Turns in one plane each, and the order they were made in; the first pair answered
J35 (before -> after):
[  5  23   0   6   0  38 -17  -1   1 -22]  ->  [  2  16   2  10   5  30 -29 -17  -9 -17]
[ -3   1  -9 -11  -9  -6  22  -2  -5  10]  ->  [  1   9 -15  -9 -10  -7  15  11  -1  10]
[  9  31 -17  -9   3  20 -37  24   3   6]  ->  [ -9   4 -16   6  11  -1 -46 -21 -19  10]
[-13 -14   8   0   9   4  -1 -24 -17 -13]  ->  [-10  -4  12  -8   4  14  24  -3  -3 -22]
J441 (before -> after):
[-29  19 -38 -12  10 -44  13  -5 -12  36]  ->  [ -3  -9  32  48 -12  -8  28 -35   1 -19]
[-31   0 -18   0   4  -3  48  -2   1  18]  ->  [  9   8  15  49 -16  23   5   3  17  -7]
[-13  -8   2   7  12 -33   2 -26 -11   9]  ->  [  5  -6  15  26   2 -23 -17 -25  -6   1]
J33 (before -> after):
[ 15  10 -12 -16  13  16 -23  14 -13  -8]  ->  [ 12  16 -18 -19  11   0 -22  18 -12   4]
[ -6   0 -30 -22  -2  12 -39 -17 -15  13]  ->  [ -3   1 -28 -20  -3  11 -40 -20 -16  11]
[ 16   5 -16  13  30  43 -73   2 -22  -9]  ->  [ 10  17 -31  -9  32  45 -64  23 -18  -5]

(two turns a pair)
[ 16  12 -17  15  -7  -5 -37  16   6  11]  ->  [-20 -18 -13   0   6 -30  24 -21  -5  10]  J441 then J33
[ -1  -3  16  22   1  39  10  -8 -16 -27]  ->  [ -6  23 -29 -14   9  25 -11  30 -16   7]  J35 then J441
[ 24  27  -8 -15  -2  -4 -37  30  13  11]  ->  [-13 -25   1  -5  15 -26   0 -45 -21   4]  J35 then J441
[ -5  -5   4  -5   9  -3 -15 -53  -1  15]  ->  [  2  15  11 -25  -6  21  28  -2  32  -3]  J35 then J35
[-26 -13 -13 -48  -9  13  19   4 -16  38]  ->  [-17  -4 -18 -50 -10  14  -3  12 -18  43]  J35 then J35
[ 31  24   7  12  -7  -6 -50   7 -16  -8]  ->  [-18  11 -23 -39  20 -16  15  -5 -36   1]  J33 then J441
[ 8 -6 17 14 -8 11  5 -7  4 -9]  ->  [11  5 12  3 -6 17  5 12  7 -7]  J35 then J33
[-14 -22 -13  -2  18  14  23 -13 -16 -19]  ->  [ 17   7  -6   1   1  31   4  23   5 -24]  J35 then J441
[-20  -4  20   0  13 -10   2 -11  -4   7]  ->  [ -7   4  24   9  11  10 -20  -2   0  -4]  J441 then J33
[ -8  13 -46  -3   0 -16 -70  -3 -11  44]  ->  [-34 -42  -4  22   0 -17   0 -71 -24   8]  J33 then J35
[-22 -13 -17 -22   4   9  14   3 -14   0]  ->  [-19 -18 -13  -8  -3 -21   2 -11 -14  12]  J33 then J33
[  8   9   9 -10   4  -6  19  13  22  12]  ->  [ 0 -7 11 -7  7 -9 29 -7 13 11]  J35 then J441
[ 14  -3  21  17 -20  -9  -3   2  28  -6]  ->  [ -2  14 -18 -19  -4 -14  -9  23  20  15]  J33 then J441
[ 14   1  16  18  -6 -11   6  -5   0  -2]  ->  [ 13   4  15   5  -1  14  15   6   3 -14]  J33 then J33
[ 17   1   5  13  -4 -19 -17  14   8  10]  ->  [ -1 -16   8  11   6 -28   8 -10  -1   9]  J441 then J33
[-10 -26   4  13  -5   8  17 -27 -14 -11]  ->  [ -2 -21  -3  23  -5  -1 -16 -29 -18  -1]  J441 then J35
[-28 -19 -16 -17  22   3 -13 -19 -20  -7]  ->  [-32 -15 -15 -30  17  -5  18  -3  -6  -6]  J35 then J33
[ -6   7   7   1   6  32  18   0  -8 -14]  ->  [  6  14  -8   6   9  27 -21   0 -16  -2]  J35 then J35
[ -2  10 -28  -6 -10 -12 -31  27 -20  37]  ->  [-19 -28  -1  18 -13 -29  -1 -26 -34  21]  J33 then J35
[ 16  -1  13  24   3  17 -16   0   5 -18]  ->  [ 12   5  -1  14  10  21 -29   6  -2 -13]  J33 then J35
[-13 -16 -30  -3  22   0 -30  -8 -31   3]  ->  [-20 -26 -14  -2  21  26   2 -12 -28 -20]  J441 then J33
[  1  -9 -10   8   9 -38 -13 -31 -12   3]  ->  [ 32   6   8  26 -12 -16 -25  -2   8 -11]  J35 then J441
[ -1 -13  11  15 -13  -3   6 -21   0  -1]  ->  [ 13   6   7   4 -20   8   1  11  15   1]  J35 then J35
[ 12  -2  18  26  14   0   6   2   2 -22]  ->  [  7  10   1   0  19   4  21  22   7 -17]  J33 then J33
[-31  14  23  10  -8  10  18   7 -15   8]  ->  [-20  18  20  21 -11   9 -16   5 -21  13]  J441 then J35
[-11  -6  -4 -15   7 -57  31   2  -8  28]  ->  [  6  15  -9 -23  -2 -48  19  34   4  27]  J35 then J35
[12  6  4  1  4 27 -7 16  1 -9]  ->  [  2 -14   4  13   9  15 -16 -15 -16  -4]  J35 then J35
[ 13  -4  29  24 -20 -12  -4 -14   5 -13]  ->  [ 20   4  26  21 -23  -8  -5   3  14 -15]  J35 then J35
[  5   5  -7 -16 -26 -30 -19   7   7   8]  ->  [ -4 -21  16  -3 -25 -15  16 -22   3 -11]  J441 then J33
[ 29  10  -3   3 -14  10   1  22  35  -6]  ->  [  5   3 -16 -21  -4 -11  32  12  29   6]  J33 then J441
[-23 -18   4 -18   4  20  41  -4 -13  -6]  ->  [ 14  -6  17  23 -10  26 -38  -8 -11  -7]  J441 then J35
[ 19 -11  17  35 -14  -3 -29 -23   0  -9]  ->  [-22 -19 -21 -14   6 -33  16 -25 -15  14]  J441 then J35
[  6  10 -11   3  20 -20 -33   1   1  23]  ->  [  4 -10  15  28  14 -15 -17 -25  -2   2]  J35 then J441
[ 15  22   7 -16 -14 -21  23  16  25  10]  ->  [ 18  10  23   0 -16 -23  29   0  27   2]  J441 then J33
[  4  -3  -7  13   4 -13 -14  -1  -7 -15]  ->  [  1   0  -8   6   9   4 -11   7  -8 -21]  J33 then J33
[  1 -15 -23  -4  10 -34 -39 -42  -8  20]  ->  [  8 -23 -12   2  13  34 -34 -44 -16 -20]  J33 then J33
[  6  10  11   7  -5 -34   9  -9   2  17]  ->  [  7  15   1   5  -1 -29 -17  -6  -6  22]  J33 then J441
